(in the rows, 100 means zero)
Rotation paths and how fast each direction turns (deg/step)
Each turn is a multiple of 5 degrees from 10 to 175, or 0.
Each row of a path follows its step; steps can be skipped.
Rotation 1:
step 3: 107; 85; 79; 68; 122; 94; 93; 92; 113; 86; 124; 115; 57; 118; 104; 89; 132; 138; 125; 93; 100; 114; 91; 73; 92; 44; 100; 115; 86; 100; 129; 93; 97; 115; 102; 93; 133; 99; 82; 134; 81; 117; 156; 110; 101; 119
step 7: 132; 116; 126; 96; 98; 107; 88; 108; 138; 61; 80; 89; 148; 98; 120; 92; 84; 76; 146; 85; 108; 109; 75; 107; 105; 115; 89; 75; 103; 80; 75; 73; 112; 133; 98; 122; 106; 103; 136; 142; 74; 113; 108; 123; 124; 118
step 9: 71; 76; 72; 115; 73; 113; 107; 86; 87; 111; 107; 111; 122; 131; 87; 131; 126; 102; 67; 105; 67; 100; 110; 117; 56; 95; 112; 125; 121; 88; 124; 108; 76; 63; 108; 119; 134; 150; 106; 95; 95; 72; 112; 127; 109; 112
step 10: 97; 107; 124; 121; 131; 114; 90; 109; 129; 104; 61; 97; 106; 93; 75; 118; 89; 90; 146; 93; 97; 152; 110; 83; 85; 147; 111; 103; 135; 115; 72; 107; 107; 135; 92; 71; 108; 90; 107; 110; 138; 66; 71; 104; 112; 110
step 11: 78; 107; 86; 45; 111; 89; 113; 83; 117; 99; 134; 122; 77; 115; 117; 89; 68; 84; 115; 74; 138; 116; 91; 96; 132; 92; 69; 108; 85; 93; 88; 118; 82; 131; 110; 116; 66; 121; 108; 68; 103; 120; 114; 88; 53; 100
step 12: 94; 87; 113; 101; 96; 96; 137; 123; 94; 85; 98; 100; 68; 129; 98; 115; 109; 117; 70; 86; 85; 70; 101; 93; 79; 59; 133; 44; 122; 97; 129; 86; 117; 98; 97; 114; 90; 155; 78; 112; 95; 115; 115; 85; 142; 112
step 13: 97; 112; 118; 132; 52; 138; 88; 76; 80; 137; 105; 111; 136; 61; 70; 106; 91; 92; 71; 115; 94; 104; 102; 81; 101; 137; 130; 71; 117; 80; 77; 115; 117; 128; 96; 101; 96; 55; 118; 78; 114; 101; 89; 103; 120; 111
step 16: 88; 127; 131; 122; 91; 129; 84; 122; 112; 85; 82; 92; 91; 89; 128; 82; 97; 60; 69; 73; 67; 108; 59; 92; 128; 116; 93; 69; 77; 76; 112; 111; 93; 110; 100; 78; 112; 63; 120; 107; 73; 97; 105; 48; 114; 113
step 24: 125; 122; 119; 91; 123; 119; 108; 141; 89; 88; 100; 89; 136; 89; 83; 85; 134; 114; 92; 58; 57; 58; 60; 89; 112; 92; 109; 103; 97; 79; 66; 110; 110; 65; 77; 102; 69; 125; 115; 106; 103; 89; 69; 109; 87; 99
Directions:
92; 97; 105; 114; 102; 109; 98; 97; 110; 97; 103; 106; 100; 107; 98; 97; 104; 104; 95; 111; 85; 99; 99; 90; 96; 92; 101; 99; 109; 101; 103; 98; 107; 100; 98; 91; 110; 104; 105; 99; 97; 110; 109; 98; 94; 100
115
99; 100; 99; 104; 102; 90; 109; 95; 95; 88; 103; 99; 105; 102; 95; 111; 96; 105; 99; 95; 95; 110; 109; 111; 98; 97; 95; 104; 100; 98; 115; 100; 98; 98; 105; 93; 94; 103; 92; 98; 93; 112; 107; 109; 107; 99
130
93; 101; 112; 104; 96; 106; 105; 103; 106; 103; 96; 91; 110; 102; 94; 87; 100; 102; 101; 92; 110; 112; 98; 98; 109; 97; 99; 93; 110; 98; 110; 102; 100; 95; 94; 104; 101; 91; 96; 98; 95; 95; 94; 109; 98; 91
125
89; 92; 97; 100; 107; 103; 91; 109; 101; 105; 96; 97; 99; 91; 95; 95; 102; 96; 101; 94; 100; 93; 108; 102; 97; 98; 100; 112; 104; 95; 108; 104; 92; 95; 110; 100; 104; 91; 101; 107; 106; 105; 101; 107; 97; 117
65
90; 107; 97; 95; 98; 97; 88; 101; 99; 110; 101; 86; 96; 104; 93; 91; 90; 100; 97; 107; 96; 105; 97; 100; 100; 108; 95; 102; 100; 110; 95; 96; 92; 102; 101; 100; 90; 99; 95; 96; 95; 107; 115; 95; 97; 95
125
101; 117; 90; 102; 103; 113; 106; 107; 105; 102; 93; 109; 105; 99; 89; 108; 109; 96; 102; 102; 100; 94; 91; 105; 106; 104; 102; 94; 103; 107; 101; 98; 93; 101; 106; 100; 99; 99; 98; 109; 105; 109; 101; 104; 107; 93
125
90; 94; 103; 94; 99; 104; 113; 100; 101; 103; 95; 110; 101; 106; 97; 100; 92; 99; 96; 93; 101; 104; 103; 100; 97; 113; 106; 94; 114; 95; 100; 99; 97; 108; 104; 105; 95; 109; 107; 88; 107; 102; 101; 91; 103; 109
20
106; 100; 106; 110; 93; 93; 99; 109; 105; 103; 100; 112; 99; 101; 111; 102; 95; 90; 104; 103; 104; 98; 99; 101; 110; 104; 103; 106; 100; 98; 100; 108; 91; 100; 87; 94; 99; 94; 91; 88; 107; 108; 108; 103; 98; 102
125
